(in the rows, 128 means zero)
Families of rows that turns and mirrors carry onto each other, the same ones carrying the whole set onto itself: the rest of each named row's family, in list order
4 families of 8 rows
fil: [128 119 100 101 133 123 151 116 123 141 138 133 148 126 108 129 143 120
 143 100 161 134 132 153 151 134 127 154 113 116 145 117 149 132 113 127
 103  63 125 127  93 142 127 131 137 102 109 121 131]
Bili: [111 130 137 138  97 133 149 128 154 113 109 111 147 114 133 152 135 142
 131 117  95 139 128 117 122 149 142 128 145 163 137 118  96 136 131 144
 148 171 135 160 111 130 105 132 134 133 126 128 129]
raf: [ 98 127 109  98 119 104  88 146 129 142 133 127 142 145 136  93 124 107
 113 148 131 149 132 148 148  87 109 111 130 113 146 118 120 146 143 142
 135 114  90 151 107 134 123 102 125 110 121 140 153]
forod: [100 100  99 117  94  99  91 129 151 132 131 121 151 143 128 110 112 122
  89 142 147 145 134 137 116 103 127 111 121 122 133 116  99 126 121 132
 121 126 129 125 112 121 125  83 128 110 113 164 146]
bozav: [100 142 149 145 141 137 156 133 122 133 175 140 130 123  94 149 162 118
 122 122  99 133 127 131  99 131 119 122 119 125 146 125 124 124 100 122
 118  90 133 138  98 121 134 128 133 138 151 118 118]
dos: [ 96 130 172 110 114 113 153 144 151 147 143 135 159 117 160 146 126 151
 145 130 117 120 131  98 111 104 128 122 153 134 143 145 144 120 137 115
 130 139 108 137 119 135 169 158 132 148 142 110 121]
Ranem: [127 108 140 136 101 138  99 107 105  98 143 107 139 130 125  91 126 120
 113 122 161 116 148 117 164 141 136 133 128 153 136 101 116 109 112 145
 137 122 122 108 125 153 152 117 138 122 101 116 123]
Zag: [ 97 120 140 129 152 124 142 149 162 153 146 168 139 120 143 102 108 143
 124 153 125 145 130 114 103 128 128 119 140 130 119 134 107 166 140  97
 163 123 129 143 133 109 123 118 137 137 137 115 137]
repaz: [130 123  97  91  88 108 123 132 121 121 132 120 159 131 134  87 105 137
 143 143 110 100 149 109 126  71 119 155 121 109 140 127 126 114 127 161
 113 119 151 125 118 142 147 142 138 140 122 136 117]
nuzi: [110  90 128 135 161 119 138 138 162 145 136 133 132 121 125 101  96 159
 116 140 131 129 147 125  88 141 130 126 138 129 127 115 125 148 134 114
 155 150 163 117 136 111 125 106 128 117 130 140 138]
tem: [157 127 128  91 129  99 139 105 159 122 142 123 139 132 134 108 141 115
 126 120 148 131 132 144 143 128 139 155 117 131 124 126 135 134 105 159
 111  70 126 115  86 147 126 139 149  94 120 133 121]
Madi: [ 92 124  94 113 101 109  79 139 131 142 128 140 135 151 128  95 132 116
 100 134 125 151 143 141 135  99 115 113 133 110 153 109 100 152 122 122
 125 116 108 134 107 125 104 118 121 110 129 133 141]
vumu: [123 147 150 139 159 115 149 127 146 126 175 122 119 119 122 134 148 123
  93 137 104 121 112 119  94 144 129 141 113 136 125 123 141 121 112 153
 123 100 117 126  98 118 135 158 134 141 145 139 128]
tolob: [110 144 154 148 142 122 159 133 139 139 151 142 134 114 124 163 138 134
 120  97  98 118 114 114  98 147 123 119 100 147 126 123 138 143 104 126
 127  94 123 141 114 111 131 152 135 119 131 121 133]
Tir: [109 134 124 121 102 133 101 100 109 111 101 113 146 115 124 108 121 109
 114 132 144 120 149 128 194 132 129 108 117 137 140 122 106 114 110 145
 151 136 126 153 128 145 149 128 139 122 112 127 130]
gul: [137 118  98  95 122 121 140 121 112 125 122 134 134 132 134 148 128 107
 136 110 148 127 149 141 147 146 142 153 114 128 146 105 154 142 107 121
  95  76 131 134  97 129 132 134 141  88 104 138 142]
Lat: [112  89 114 139 140 128 129 159 158 145 141 153 131 126 119  92 123 160
 133 124 118 134 133 136 104 146 122 145 132 115 125 128 109 170 140 100
 159 135 138 147 129 117 109 137 114 113 130 112 125]
tofa: [122 148 139 124 108 146 152 121 138 108 117 113 135 112 121 148 138 149
 134 117 116 131 149 124 128 155 141 143 149 166 140 142 106 126 118 140
 127 182 135 152 121 121 109 118 126 135 131 112 135]
mero: [ 99 115 148 103 128 104 128 164 155 124 141 133 162 122 138 145 148 152
 157 137 133 126 118 114  96 120 143 143 149 104 146 143 125 116 133 138
 148 146 102 134 116 142 180 138 125 143 136  96 111]
zol: [115 140 150 149 102 135 152 121 112  99 130 121 127 127 141 129 127 133
 125 115 139 143 137 110 115 158 130 154 156 168 149 113 133 132 135 163
 138 162 139 137 108 122 125 107 124 131 133 128 129]
mika: [112 111 133 135 134 132 141 164 167 132 147 146 133 109 127  90 109 153
 149 133 110 135 120 125  93 129 116 136 130 113 115 141 109 174 144 130
 168 125 138 143 142 131 110 127 117 127 125 117 128]
feso: [119 130 114 108 116 143  94 114 102 108 123 102 162 107 114 115 146 124
 115 123 163 117 157 130 167 151 158 131 135 123 128 107 103 113 103 133
 135 138 109 123 135 132 141 128 140 134 104 112 141]
betus: [101 148 135 144 112 142 153 122 128 106 105 137 157 117 145 143 119 147
 141 122 125 147 129 107 127 164 143 137 119 158 130 132 119 148 126 140
 167 170 126 151 124 127 128 124 137 150 127 112 126]
Rovu: [113 122 152 155 129 142 157 124 133 131 165 137 122 117 119 152 167 113
 116 128  92 119 137 113 100 145 137 105 124 144 127 124 124 130  99 117
 112  93 140 134 117 123 151 142 131 140 140 114 134]
kun: [132 122 108 115 130 133  92 114 103 123 110 107 163 106 129 107 130 118
 118 134 141 117 161 120 179 140 160 128 125 124 133  81 114 121 115 142
 160 134 114 140 136 132 140 128 135 123 111 130 125]
Kugab: [109 121 158 108 113 109 148 150 172 117 153 139 164 133 130 150 144 136
 160 144 150 121 135 120  96 127 140 136 149 120 138 148 146 126 138 123
 143 128 107 123 120 149 167 129 128 153 142 105 119]
bival: [135 138 107  79  94 112 116 130 118 123 131 131 160 112 149 122 111 131
 148 133 153  98 150  89 154  93 112 151 132  94 151 133 137 114 118 132
 119 101 120 145 131 141 159 150 129 132 123 149 119]
tese: [147 136 117 104 133 115 118 103 128 133 127 143 153 135 136 137 142 104
 135 114 148 113 148 138 157 134 118 123 117 123 133 112 136 143  92 134
 120  60 123 142  93 132 142 130 141  87 118 137 135]
Fara: [120 141 127  85 105  94 141 135 120 121 131 116 127 119 118 112 118 126
 133 125 154  94 152 101 151  78 118 146 111  95 161 136 140 101 141 145
 106 107 117 136 144 131 138 132 130 131 127 145 131]
bigip: [120 144 108  83 110  94 126 135 136 127 119 115 127 112 130 111 125 151
 152 126 137 101 143  97 149  81 116 143 123  98 174 135 119 102 137 161
 105 121 125 130 136 139 142 131 132 128 121 122 120]
nal: [101 124  94  95 101 109  96 146 146 138 133 147 134 131 132 105  90 112
 102 145 143 143 126 131 155 104 104 121 123 113 142 130 101 137 129 112
 133  95 121 156 121 127 111 123 132 102 109 156 151]
fizuv: [ 96 108 140 109 111 108 138 151 149 149 145 125 168 126 150 120 117 136
 135 150 114 124 123 143  98 114 140 147 151 133 141 132 157 116 145 148
 136 150 130 120 105 139 181 155 117 150 142 108 119]

Same family as fil: bozav, Madi, Lat, tofa, mero, feso, bigip
Same family as Tir: dos, Zag, tolob, betus, bival, tese, nal
Same family as zol: forod, Ranem, repaz, nuzi, tem, vumu, fizuv

